In the data rows, 128 means zero.
A hidden rule labels the rows of this table. It goes by one to three of the table's principal directions, not those with the most spread.
[117 188 111  83 177 134 109  61  87 135  94 170 151 187 214 134  94 145
 116  63 180 136  96 177  93  98  74  84  91  83 138  77] 1
[101 153 135 145 137 143 104 131 127 123 116 132  90 106 144 159 135 154
 151 136 119 154 136 139 135 131 135  68  72  85 137 117] 2
[154 121 108  90 123 128 138 106 103 134 121 139 179 196 157  89 106 106
  91  96 160 107 115 128 107 120 106 182 172 155 119 116] 1
[113 168 136 135 131 129 155 114 152 101 118 117  88  75 143 136 147 128
 128 193 133 141 161 177 166 155 165  89 102  97 134 135] 1
[207 144 130  86 130 114 203 114 109 166 102 125 199 207 102  73 117  74
  75  92 170  64 128 115 119 108  84 230 220 214 133 139] 0
[109 125 123 154 112 135 111 125 157  91 134 171  86 110 109 151 143 164
 160 128  78 175 110 134 112 111 134  59 128  71  99 106] 1
[141 218 150 118 150 120 198  84 146 116  83 119 106 105 148 115 154 104
  99 199 170 122 176 213 192 156 161 110 121 102 148 123] 2
[ 88 135 144 187 148 152  51 105 115  92 108 167  73 106 167 194 139 190
 199 112  94 209  89 146 111  94  98   0   4   8 114  72] 3
[126 163 140 125 145 135 114 126  86 146 101 125 124 147 163 141 118 132
 132 116 155 132 136 133 120 124 101 100  77 114 151 118] 2
[141  49 133 167  86 105 112 182 149 148 158 108 132 112  66 123 132 114
 164 126  93 150 141  64 123 136 143 177 156 176 103 166] 1
[ 85 167  97  67 152 139  72 106  57 133 137 152 137 174 221 137  71 127
 105  40 201 102  98 134  65 117  55  75  88  98 162  99] 2
[138 116 160 181 126 108 160 154 193 151 112 101 107  75  54 137 177 145
 159 210  69 168 177 133 201 155 223 168 137 146 115 153] 1
[ 74  29 122 183  95  87  83 185 190 107 219  96  78   0  71 163 133 127
 199 156  80 159 135  83 129 155 165 106 111 139 109 189] 1
[110 112 129 130 127 177  41 135  47 123 105 151 153 233 180 126 125 163
 101  94 124 135  84 104 113 112 117 115  87  68 136  55] 1
[129 112 150 169 100 122 152 179 169 138 135  77  91  61  76 131 160 115
 147 207 101 140 191 113 185 175 198 154 123 159 130 179] 2
[109  83 154 203 121 162  56 162 124 119 122 127  95 120 105 171 157 172
 180 132  67 176 106  88 140 111 138  74  50  70 116 100] 3
[146  94 143 172 131 106 115 108 134 114 121 152 125 109 120 153 128 146
 193 113  96 186  95 128  95  87  83  82  91 102  91 120] 0
[172 154 145 132 114 179 162 100 130  91  90 164 132 210  95 105 153 109
  88 106 121  97  83 138 135  91  85 105 168  84 109  77] 1
[100 154  95  77 122 161 111 107 101  95 132 149 130 170 193 111 110 141
  78 124 148 112 115 153 110 141 134 110 138  94 134 100] 3
[132 115 122 125 116 127 147 131 160 125 136 126 123 114 106 123 128 126
 133 139 109 132 132 127 128 134 143 141 153 146 111 148] 1
[125  81 145 164 120 103 122 184 166 192 140  73 121  83  72 141 131 118
 174 142 109 148 177  80 159 160 174 186 112 196 128 189] 2
[105 255 124  88 185 155 124  29  70  76  67 187 112 167 255 142 124 159
  93 124 190 140 103 241 122 105  85   5  54   2 155  37] 3
[ 94 147 126 150 110 160 115 144 161  90 137 150  62  94 103 157 152 159
 141 145  84 146 127 131 137 131 152  49 116  69 122 114] 0
[115  63 131 156 129 116 101 191 157 182 165  73 147  93  66 131 144 126
 138 135 102 105 155  60 173 154 195 224 143 198 145 165] 3
[ 94  99 102  94 125 123 100 149 106 122 180 117 129  95 151 140  89 130
 126 100 136  98 105 101  75 130  98 119 123 154 143 159] 1
[136 101 113 107 134  66 179 101 180 125 163 118 150  61 116 111 114 103
 139 152 133 130 135 158 124 139 143 177 180 182 106 177] 1
[113 116 118 123 139 127  86 114  96 118 143 145 131 133 166 147  99 131
 148  71 149 132  89 118  78 100  62  79  86 104 129 114] 2
[129 158 126 103 134 100 180 107 152 121 131 122 126  93 129 113 129 107
 109 167 149 115 152 173 147 150 151 142 162 144 133 149] 1
[137 173 115  88 148  84 217  92 188 130 134 114 136  69 121 102 134 100
 100 183 155 105 173 192 169 160 180 180 194 174 133 165] 0
[101  98 141 170 121 146  57 177  99 148 134 108 104 121 129 162 129 149
 165 114 113 152 134  77 126 133 128  99  55 112 142 127] 2
[162 143 156 150 106 155 180 156 162 134 105 103 120 145  53 102 176 102
  91 179 109  93 162 118 200 150 181 178 179 147 133 133] 1
[172 103 153 151 122 100 199 142 170 124 135 104 146  82  46 108 169 113
 117 200  87 103 141 126 172 132 173 203 197 181 120 159] 3
[ 76 166  99  71 152  91 157 117 173 145 170 106 110  48 146 132 100 108
 114 135 173  97 163 167 139 172 161 135 147 164 157 178] 2
[181 117 143 119 126 109 193 130 156 165 111 116 168 158  66  97 133 100
 112 130 118 104 134 118 141 122 134 214 202 199 114 156] 2
[124 121 134 150  96 135 152 157 172 101 144 134  82  85  66 136 153 137
 139 166  75 136 138 118 137 136 158 104 162 122 113 147] 1
[133 137 125 104 136 106 145 138 109 157 127  98 157 129 145 105 124 114
  99 158 158 106 167 133 150 158 164 196 148 175 153 148] 3
[ 85 112 122 163 149 139  17 126  79 138 126 150 105 134 196 186 100 170
 201  49 137 193  98 102  76  96  65  27   0  59 129  92] 0
[119 160 135 131 136 153  91  89  81  95  93 175 116 183 184 141 122 149
 130 100 140 160  87 162 101  99  78  38  76  37 121  64] 2
[152 128 143 140 100 150 165 151 143 115 114 109 124 139  88 101 165 119
  93 195 102 111 156 126 176 152 183 171 170 140 125 133] 3
[134  98 117 140 103 151 110 134 126 107 133 129 128 145 140 120 130 133
 132 131 112 143 124 111 119 127 130 129 123 120 106 124] 0
[124 158 116  79 152 103 156 103 108 128 139 121 147 107 169 118 103 113
 101 132 172  94 130 161 111 134 109 139 138 154 151 145] 1
[110 134 144 175 164 134  81  94 127 106 112 168 101 106 145 182 139 175
 189  96 101 182  80 145 111  79  86  25  43  42 115  80] 3
[125 152 161 161 144 120 109 120 102 138  82 135 117 140 147 144 147 154
 151 162 121 181 142 158 155 131 149  96  71  80 132  97] 2
[122  77 123 149 137 148  54 134 115 166 118 144 154 194 133 146 110 158
 167  45 105 165  89  79  98  95 102 134  90 119 106 100] 1
[140 196 124  88 137 133 196  89 141 102 105 140 124 128 145 106 137 121
  81 174 144 105 144 192 148 140 147 125 167 120 134 123] 1
[146 117 149 170 136 139 102 107 111 106 104 169 120 150 123 158 135 157
 173  93  95 169  73 124  93  71  65  56  82  70 103  87] 2
[104 100 143 189  97 192  36 189  97 131 113 133  85 172 116 163 147 170
 162 104  81 168 122  60 127 122 131  68  53  69 126  92] 0
[116 141 107  93 137 123 130 117 116 124 144 124 144 125 162 114 115 119
  98 126 160 100 133 141 125 139 133 148 143 140 145 129] 3
[135 116 128 130 105 156 119 156 120 127 132 136 121 161  97 128 126 129
 121 100 108 110 110  88 107 116 105 121 146 132 125 126] 2
[142  62 161 195 100 139  87 203 111 156 131  95 125 132  65 141 155 136
 159 142  81 140 139  48 147 130 148 161 105 151 129 140] 2
[103  96 114 117 128 130  75 143  97 139 146 133 142 150 153 136 103 148
 133  93 123 135 105 100  93 123 117 130 112 128 130 121] 1
[132 115 122 132  96 167 103 158 101 124 116 127 125 177 138 118 132 146
 114 137 106 137 138  97 122 137 145 138 126 124 122 118] 1
[111 216 108  57 160  71 212  92 155 141 137 108 124  56 162 107 114  95
  86 181 200  92 196 210 159 179 173 158 173 173 168 172] 2
[165  88 142 132 115 118 156 166 146 179 126 103 168 162  52 102 137 110
 114 125 103 101 137  81 147 132 155 232 196 207 123 157] 2
[147 203  96  32 153 108 187  79 106 162 110 129 179 186 190  76  86  77
  57  92 231  70 157 175 120 145 106 192 189 183 157 135] 0
[138  92 120 141 137 135  94 103 119 119 123 155 160 167 142 127 129 151
 139  95 108 151  85 120 111  94 114 136 124 105 103  89] 3
[159 193 136 100 120 210 138  98  78  93  76 170 135 255 143  99 137 106
  49  76 163  66  78 139 123  93  59  83 150  62 140  49] 2
[145  94 144 141 104 148 138 154 141 123 142 113 127 138  71 121 134  98
 119 115 113  90 103  91 129 120 103 139 152 146 121 143] 2
[194  96 156 144 105 102 191 160 140 160 115  98 168 146  49  88 153  94
 110 171 108 105 156  98 160 137 157 239 207 211 119 163] 1
[175 161 140 113 126 121 219 117 172 143 109 101 144 130  80  88 151  76
  85 167 152  80 166 151 186 148 157 201 199 181 132 154] 2
[ 94 128 126 150 167  83 120 100 186 147 130 131 110  48 136 167 130 169
 194 152 101 201 147 170 146 135 179 107  83 115 111 142] 1
[147 135 143 140 136 151 130 108 110 110 102 129 138 153 143 124 142 131
 116 143 128 124 110 143 142 114 117 118 104 100 125 101] 3
[137 107 127 136 123 125 123 159 140 161 140 121 145 146  78 119 139 119
 120 100 121 104 135  83 143 126 144 182 171 165 135 132] 0
[192  95 163 173 106 125 154 165 123 156 103 113 151 163  54 111 157 113
 136 139  96 126 138  78 145 112 125 190 162 173 117 137] 0
[133 146 129 122 114 162 107 155  77 138 106 120 135 187 150 113 135 132
  92 134 141 111 149 106 138 142 142 147 123 125 151 106] 0
[158 104 163 166 118 140 114 155 100 145 105 123 136 168  90 133 139 125
 143 114 109 131 110  89 125 106  97 130 111 128 125 119] 2
[ 96 127 106 114 125 110 116 129 149 118 161 143 110  93 129 137 115 131
 137 110 131 133 127 131 111 134 131 105 145 121 127 136] 1
[128  83 134 150  90 113 160 181 185 121 176  91 101  51  43 125 147 101
 136 174  93 104 153  93 152 157 167 161 178 179 122 189] 2
[111  76 139 161 106  97 133 182 174 145 161  80 108  44  74 135 148 132
 157 202  84 148 176 105 168 173 211 177 137 175 123 187] 1
[140  61 134 171 135  84 103 147 144 166 145 117 153  99  92 142 130 137
 186 109 101 165 128  87 123 112 133 173 121 169 110 148] 0
[ 87 121 121 136 144 128 100 150 156 146 156 109 109  81 112 152 133 139
 140 120 123 118 139 112 151 144 163 127 110 132 147 140] 3
[112 137 114 111 120 102 179 139 191 130 153 105 108  55  99 120 138 127
 121 194 110 126 179 151 161 173 207 167 177 172 127 179] 1
[149  76 124 139 140 101 107 128 112 154 137 128 176 142 127 125 117 136
 151  97 118 140 108  97 104 103 111 180 133 165 116 130] 0
Here are more rows. What is the label of each one?
[101 152  92  87 150  54 153  87 159 133 156 142 127  54 174 130  96 130
 152 135 160 163 160 184 105 147 146 127 148 151 123 161] ~ 1
[157 121 123 111 133 124 148  99 119 123 125 133 165 157 140 105 117 104
 110 105 152 105 105 135 114 110  92 155 151 144 120 122] ~ 3
[ 92 147 116 105 142 102 149 114 159 116 159 101 109  47 151 131 121 110
 120 169 159 112 156 171 153 167 162 122 120 135 146 162] ~ 1
[114 166  87  58 155 119 143  53 117  90 149 154 154 133 210 106  91  97
  83  86 206  86  95 188  97 118  76 107 146 108 136 107] ~ 3
[144  83 141 161 119 143 125 147 147 125 136 104 141 122  88 122 154 122
 127 150  99 114 121 100 161 128 153 169 135 142 119 131] ~ 3
[141 136 148 150 134 148 121 124 109 117 102 146 125 155 119 139 145 151
 132 130 101 138 103 127 126 103 113  99 109  93 125  97] ~ 1
[142  94 161 187 100 147 104 153 116 116 102 127 100 135 108 149 144 150
 176 155  76 185 121 107 121 117 119  83  73  95 100 125] ~ 2
[154 190 145 121 153 162 146  62  94  82  74 182 126 186 166 134 135 146
 111 111 133 131  71 184 105  76  58  42 100  45 119  60] ~ 1
[122 115  99  92 133 137  82 129  65 140 138 143 166 185 184 122  89 138
 113  61 155 112 101  96  68 108  79 140 123 141 139 110] ~ 0
[135 224 111  45 141 119 212  70 125 106 117 127 126 123 186  94  99  70
  64 140 220  69 150 210 125 150  93 111 160 138 153 146] ~ 2
[115 210 113  71 155 145 125  74  82 130  91 159 121 181 219 136  79 122
 116  65 199 128 113 177  77 113  48  49  78  88 143 103] ~ 2
[135 167 118  71 147 115 134  97  68 148 105 136 170 190 196 101  93 111
  88 103 192 109 128 158 104 130  97 150 134 139 150 113] ~ 2
[123  71 130 180 117 146 123 154 188  91 162 123 115  70  58 139 184 166
 138 185  38 132 116 101 173 125 204 152 157 119 107 123] ~ 3
[ 98 129 155 204  96 207  26 187  84 117  98 137  61 176 126 170 162 168
 157 112  94 170 129  71 144 123 127  27  25  27 139  69] ~ 0
[116 134 136 143 137 106 110 141 117 149 130 119 115 102 133 146 123 125
 154 120 145 143 147 122 129 134 121 111  94 128 143 137] ~ 2
[123 145 139 126 123 123 142 125 117 108 124 127 108 106 140 134 126 127
 129 159 130 133 131 151 121 134 119  92 112 112 132 136] ~ 2
[ 88  76 129 175 117 136  69 194 167 156 166 115  95  89  59 165 146 158
 171 106  71 143 132  58 144 135 172 128 117 133 130 140] ~ 3
[150 135 128 113 102 140 194 188 185 171 143  84 128 127  26  94 153  85
  77 147 122  51 185  81 186 167 192 233 234 222 150 179] ~ 0
[107  30 158 239  99 145  81 206 192 107 167 102  83  40  13 169 203 181
 184 202   0 165 127  60 191 134 226 133 112 107 107 134] ~ 3
[156 147 146 131 129 154 159 107 125 108  96 128 130 152 129 120 140 122
 112 151 123 119 115 151 139 118 114 116 120 111 121 116] ~ 1
[104 190 126  98 114 160 142 124 112  88 120 144  86 139 149 124 131 123
  83 151 147 102 131 163 131 147 128  64 133  77 148 109] ~ 2
[114  96 122 129 120 135  92 127 115 117 141 144 125 140 141 145 102 139
 154  86 116 146  86 111  78 106  81  87 101 110 110 126] ~ 2
[175  59 139 157  99 102 160 207 161 195 147  63 169 118  29  93 157  97
 122 166 100  98 190  47 182 162 204 255 208 255 131 191] ~ 0
[113 104  98  92 138  88 119 142 117 161 175 102 153  89 152 127  85 105
 134  88 171 100 141 101  91 139 104 170 136 199 148 176] ~ 0
[173 109 129 148 126 112 140 121 131 147 114 136 158 154 110 115 133 118
 146 102 128 144 132 107 123 104 108 167 149 155 109 124] ~ 0
[139 154 111  88 143 138 118 113  87 157 110 141 163 201 169 112  99 117
 100  64 175 105 120 120 101 115  87 149 136 143 143 107] ~ 0
[192 108 155 157 132 120 165 101 126 113  97 154 165 165  87 113 154 132
 132 135  91 136  87 132 125  80  99 151 163 126  97 101] ~ 3
[133 151 134 112 134 126 156 112 130 116 123 130 133 132 123 113 136 113
  97 146 142 102 124 155 145 133 133 134 154 122 137 120] ~ 1
[151  92 145 175 113 133 152 137 187 109 136 124 123 103  50 122 175 123
 135 163  77 127 123 115 176 123 168 155 167 127 103 127] ~ 3
[131 166 102  87 143 169 104  93  88 137 103 153 141 206 200 131  83 123
 118  32 182 115  99 127  72  97  41  84  89 110 132 101] ~ 0
[ 66 141  97 104 145 132  49 112 101 141 131 153 119 154 209 150  91 161
 145  73 155 171 123 140  97 135 126  78  70  80 134  97] ~ 1
[106 165 117 115 137 147 117 101 127 107 116 157 109 141 162 138 126 148
 122 118 133 141 117 160 122 122 124  75 110  77 127  97] ~ 1
[140  88 124 147 142  94 125 113 153 136 143 141 148 101 108 140 124 142
 172 106 102 157 106 119 106  99 113 141 134 145 102 136] ~ 0
[158  33 156 195 100 109  87 181 113 158 130 112 153 145  72 131 144 139
 178 130  73 172 124  56 126 115 138 181 121 160 101 138] ~ 1
[134  69 155 176 112 110 156 203 193 163 152  69 131  66  10 120 188 139
 126 226  48 115 179  83 218 172 255 247 191 201 133 175] ~ 3
[150 118 133 120 123 132 144  96 110  90 119 144 151 155 144 108 127 119
 107 141 128 122  91 154 114 111 101 124 143 107 110 108] ~ 1
A new table starts here. Its rows get labels from a new hidden rule, each label after its row.
[109 136 116 250 112  89 172 160  83  80 140 118 148 189  93 137  96 230
 204 105 166 186  44 104  95 116 173  64  15 101 222 116] JD
[121 175  94 108 142 137 127 153 133 128 128 122 121 107 143 140 145 202
 138  93 127 147  95 128 118 126 139  69 141 113 221 133] XG
[160  92 133  60 118 155  79  89 166 177  82 196 148 138 161  94 101 107
  49 159  31  57 193 208 168 114  49 245 243 167   0 101] XG
[126 119 129 107 140 109 119 134 110 125 130 139 140  92 149 111 138  71
  40 145 157 171  23 131 118  98 146 143 145 123 105 136] Hn
[134 153 189 131 157 157 100 107 148 141 127  90 116  41 190 140 149 107
 148 144 145 144 162 177 136 156 178 145 177 129 172 151] XG
[139  56 101 117 109 110 115  67 133 156 104 169 129 187  77  94  71   0
  23 123  30  49 139 255 154  95  10 206 188 155   0  98] XG
[151 128 151  65 145 176  95 125 164 140 119 115  86  70 176 145 215 167
 146 151 144 145 247  80 146 139 184 172 198 145 133 151] XG
[113 113 142 165 127 138 164 117 116 125 149 101 146 133 121 126 201 181
 138 117 136 145  83 170 129 129 101  71  39 118 235 131] JD
[137 185 140 106 168 156 129 134 140 128 133  90 114 114 143 151 120 183
 182 135 171 133 167  56 132 125 199 115 173 107 237 160] XG
[130 132 138 115 130 131 141 151 116 111 128 129 126 111 125 133 147 141
 162 131 141 155 146 107 123 143 192 124 136 129 208 131] Hn
[128  91 108 140  99  89 142 114 110 107 113 170 155 214  66 101  85  55
  73 116  47  72  13 227 132 111 103 131 128 123  79 110] XG
[128  84 124 158 110 128 101  96 146 146 107 174 134 130 109 112  59  55
  78 124  92  40 124 170 145 126  58 144 209 129  37 108] Hn
[119 136 131 141 141 103 141 141 102 120 144  69 127 161 137 132 116  93
 135 106 138 150 149  64 112 127 129  89  69 117 175 120] Hn
[145  74 118 127 125 143 115 122 139 149  93 167 137 148 113 134 176  81
  86 135  90 123 181 149 144 109  67 193 238 163  84 121] Hn
[111 152 130 176 135 127 126 124 135 110 121 132 142 163  97 118 141 205
 139 117 132 140  67  80 115 133 128 113 111 125 111 129] JD
[154  73  81  93 106 136 121 110 177 133 123 121 128  75 152  94  91  42
  97 164  55  77 204 176 132 109 149 192 241 165  23 135] XG
[136 107  76 115  79  98 126  50 127 131 117 179 156 191  80  95   0  78
  37 111  12 100  88 255 140  74   0 253 186 150   0 105] XG
[129 148 159 111 139 143 126 149 131 123 133 100 112  82 168 145 138 171
 173 136 164 160 167  76 132 126 171 126  97 114 146 120] XG
[133 125 109 151 145 149 121 123 137 138 121 151 123 119 132 123 156  99
 146 158 112 191 155 163 139 127  57 117 177 138  85 102] JD
[101 130 147 206 144  69 156 157 100  80 187 103 155 182 106 138  85 152
 195  78 187 142  66  60 111 136 152  22   0  95 174 150] JD
[107 160 127 167 125 130 143 129 106 104 137  94 132 142 151 132 148 152
 185 122 197 120 135 179 114 132 161  93  99 112 120 126] JD
[ 97 108 102 178 110  85 162 129 100  97 137 118 144 173  63 113  31  78
 150  94 192 121  60 148 121 116 124  73  39 107 172  89] JD
[113  89  79 146 108  85 129  99 130 148 115 168 148 177 104 137  53  78
  79 129  71  83  74 173 114 122 115 130  85 138 128 104] XG
[124 135  82 100 123 138 112 127 129 126 127 134 127 139 114 135 119 122
  98 127 140 110  89 131 130 132 105 117 104 125  93 121] XG
[117 109 121 156 112  98 160 116 108 100 125 117 148 173  79 131  88 122
 121 112 126 109  29 152 123 124 145 122  91 113 129 111] Hn
[141 168 158 106 164 131 114 126 124 105 148  96 135  77 185 152 221 169
 144 158 179 239 118  50 127 135 218  68 103  89 174 142] Hn
[122 139  90 183 127  95 143 109 109 119 132 120 157 225  55 120   6 129
  79 105 134  33  46 186 138  98 100 120 134 102 170 117] Hn
[155 172 130  94 127 165  90 145 174 145 117 136 107 114 165 148 205  79
  62 171  97 177 250 223 174 133 207 220 201 172  93 145] XG
[139 110 114 124 129 119 124 112 130 132 109 122 148 161 116 119 110 138
 118 133 128 139 121 118 138 131  87 116 165 132  85 110] Hn
[157 161 157  77 144 135 121 140 126 131 129 126 115  14 166 145 172 217
 104 138 163 164 189  76 126 139 166 145 106 133 142 152] XG
[112 144 131 234 115 100 163 153  95  80 149 112 144 192  95 148 165 255
 203  98 166 173  47 138 103 115 211  54   0  95 221 125] JD
[124 102 142 160 122 138 106 115 131 138 125 169 140 110 149 128  91  80
 105 121 104  87 141 203 129 127  86 119 162 123 122 125] Hn
[129  94 118 153 131 121 136 129 127 124 125 134 146 169  92 139 130 117
 124 104 161 112 140 134 123 119 116 125 152 145 128 129] Hn
[121 160 135 200 160 142 142 144 117 115 158 132 129 116 130 139 155 124
 179 142 155 194 176  86 124 145 120  91 111 125 149 119] JD
[163 145 177  43 153 189  78 148 173 152 111 125  71   9 233 153 255 253
 147 162  64 154 255  12 152 153 152 182 184 150 129 175] XG
[121 133 142  68 119 101 124 133 106 134 153 101 110 152 135 128 150 223
 131 162 165 107 137 143 135 123  50 125 152 150 154 137] Bg
[164 165 152  78 138 143 122 130 132 136 131 137  99  57 131 151 198 165
 138 133 166 162 223 136 123 147 149 134 147 132  87 140] XG
[124 142 124  98 119 134 105 144 143 108 114  94  92  95 182 125 220 182
 174 123 177 152 164 145 138 153 155  76 156 117 185 141] XG
[130 125 167 103 132 171 138 123 157 144 139 114 124  97 172 123 252 172
 131 135 129 153 175 129 143 143 122 143 110 124 242 136] Hn
[126  80 108 127 101 140 121 134 115 129 113 146 138 180 112 117  94  44
  69 132 101  84 101 125 128 111  39 154 119 128 114 117] XG
[154  87  93  99 104  91 124  93 117 143 100 193 140  95  69 113  76  88
  28 134 113 101  85 255 131 100  18 159 164 143   0 120] XG
[122 113 140 150  99 149 132 126 139 145 151 190 106 207 172 124  77 125
  57 120 142 169 116  79 125 125 191 123 196 131 103 120] Hn
[137 174 180 125 155 138 148 191 130 107 154  83 113  92 183 163 188 233
 225 133 177 210 145  37 105 155 238  96  70 106 246 152] XG
[115 133 133 179 115 106 149 154 112 113 127 135 121 140 133 131 125 149
 178 115 134 158  98  79 120 119 126 104  36 112 178 110] Hn
[115 115 124 164 118 111 142 133 123 119 131 144 141 146 109 127  97 108
 116 123 107 106  70 143 133 121 110 104  96 119 110 112] Hn
[123 159 149  86 133 151 112 149 132 114 122  75 101  88 222 139 218 174
 227 142 223 153 192 165 130 149 199  95 149 118 149 157] XG
[139  62 102 113 105 125 124  91 144 143  89 197 128 120  94 115  44  36
  97 151  74  84 134 212 162  95  58 200 176 157  34 106] XG
[136 188 210 114 169 167 139 201 134 113 156  76 109  76 194 169 251 255
 221 134 151 185 131  18 108 170 255  53 147 121 230 165] XG
[157 123 140  36  94 146  94  84 163 178 108 163 116  80 120 119 149   0
 148 152  21 120 157 132 162 107   5 197 255 163  34 132] XG
[149 159  98  26 141 143 103 136 164 150 115 136  99 109 181 134 157  68
 114 124  95 188 126 183 132 134  89 221 147 134 139 132] XG
[136  73 110  67 122 121 102  89 138 151 100 162 121 127 123 100  87  15
  51 133  25  67 164 176 158 113  49 177 187 161  27 126] Bg
[ 97 136 139 173 123 108 152 150 103 126 133 104 151 123  64 128  81 176
 151 119 184 148 171 157 100 127 153  90  50  86 154 155] JD
[157  78 131  59 111 186 102  61 143 174  94 167 115 121 139  97  48  89
  46 154  55 107 132 255 159 106 105 193 212 183   4 140] Bg
[147 125  94 134 143 143 131 129 112 157 130 114 125 107 186 115 203 140
 150 136 105 122 111 112 144 129 156 172 147 128  84 134] Hn
[115  96 114 137 124  94 128 103 105 122 125 100 142 141 122 117  89  84
  70 112  74  90  99 131 144 120  77 107 116 124 100 114] XG
[117 164 136 157 144 112 143 112 134 117 137 104 122 159 105 124 114 196
 120 120 139 145 116 119 116 132 102 115  65 128 102 119] JD
[144  86  55 136 119 125 138  88 132 164 117 183 150 152 114 100 112  54
 106 129  77  60  63 214 149 112  63 183 153 138   0 118] XG
[118 133 143 142 124 113 139 152 129 128 128 130 118 115 141 117 103 117
 168 120 153 124 121 100 134 118 137 101  69 126 136 114] XG
[115 116 122 166 113 124 148 132 122 113 137 110 141 140 114 125 157 185
 120 110 148 126  86 138 126 132 100  85  66 112 212 123] JD
[138 156 113 121 145 134 138 128 122 136 114 142 118 162 114 125  79  92
 152 132 129 111 174  98 136 112 144 155 179 125 226 140] Bg
Which label does each new row get?
[116  82  78 179  94  85 138 121  83 100 128 150 151 250  57  99  21  42
  85 101  98  90  37 242 119  95  71 166  68 113  87  83] -> Hn
[148 205 191 102 173 157 115 168 146 135 161  94  88  52 201 174 255 218
 254 150 201 201 255   0 100 168 255  65  62 106 255 175] -> XG
[110 169 139 132 138 121 142 155 103  93 153  78 127 102 134 149 188 229
 158  98 215 166 142  21 101 144 215  50  45 102 233 137] -> Hn
[130  98 123  63 116 126 124 113 132 130 100 155 121 139 114 100  97  13
 112 129  76  98  97 135 148 126 126 167 174 144  74 121] -> Bg
[137 137  95 122 149 148 129 132 118 149 137 135 130  76 179 114 172 159
 181 135 128 134 119 127 141 134 173 146 101 132 111 147] -> Hn
[138 157 155 103 148 120 129 149 138 122 133 105 142 145 189 127 153 202
 189 133 154 185 154  28 117 159 140  78 105 115 176 132] -> Hn
[113 108 111 140 130 132 137 124 116 112 123 145 136  83 175 134  48 144
 130 126 156 167 149 166 121 132 133 111 173 140 146 154] -> Hn
[153 210 149  20 168 166 114 173 181 156 131 115  67  53 238 143 255 131
 200 125 153 240 195  85 127 159 187 175 154 142 208 167] -> XG
[159 167 203  48 154 211 110 144 158 158 129  84  86  45 206 141 243 147
 165 167 156 179 253  73 135 142 191 129 102 151 213 173] -> XG
[129 172 190  42 162 175 128 136 143 123 128  81  90   1 181 162 232 170
 216 150 182 195 207   0 143 157 255 101 126 126 201 152] -> XG
[130  92 112 138 112 157 123 122 122 128 117 136 151 148  77 125 118 103
  94 140 126 119 100 153 131 123  68 103 118 135 184 125] -> Hn
[133 135 150 135 132 123 146 141 111 113 138 122 130 161 109 136 160 131
 129 128 104 124 104 158 118 134 167 107 126 114 144 117] -> Hn
[122 162 141 113 148 127 132 169 116 107 146  87 135 137 176 134 139 169
 185 119 181 169 152  15 107 153 177  89  78 114 203 141] -> Hn
[165 139 193  30 155 189  91 146 183 162 104 116  65   0 255 157 219 190
 212 179 124 186 255  63 158 128 201 213 168 154 134 155] -> XG
[104 136 121 164 134  78 144 141  70 129 158  91 152 150 104 117 107 225
 145  99 117 164 149 189  94 117 200  33  86 105 255  99] -> JD
[118 174 146 123 110 128 125 110 116 122 141 113 151 103 101 137 162 101
 179 111 129 139 108 115 129 125 149 151 143 134 159 129] -> Hn
[123 158 176 118 147 136 133 152 136 130 141  90 102  69 161 146 161 201
 207 121 188 151 157  55 126 129 193  70  62 119 168 121] -> XG
[104 174 116 189 104 104 142 119  99 106 153 104 162 151  61 135  94  90
 189 100 150 161  30 113 108 135 139  95 105 116 200 117] -> JD
[118 161 149 182 132  96 169 168 106  90 152 109 143 155  93 134 136 182
 167 110 127 159  17 119  99 146 168  30  47  94 201 130] -> JD
[ 96 214 150 218 151 114 162 167 107  82 151  68 139 136 122 143 145 255
 204 106 224 214  77   0  79 151 197  48   5  96 230 141] -> JD
[109 149 132 198 138 105 153 186  93  91 146  59 170 146 127 172 150 255
 172  95 237 188 127   0  97 139 171  46  67  97 255 122] -> JD
Which column or columns does the hidden rule look at? Columns are counted from 0, in order:
3 12 21
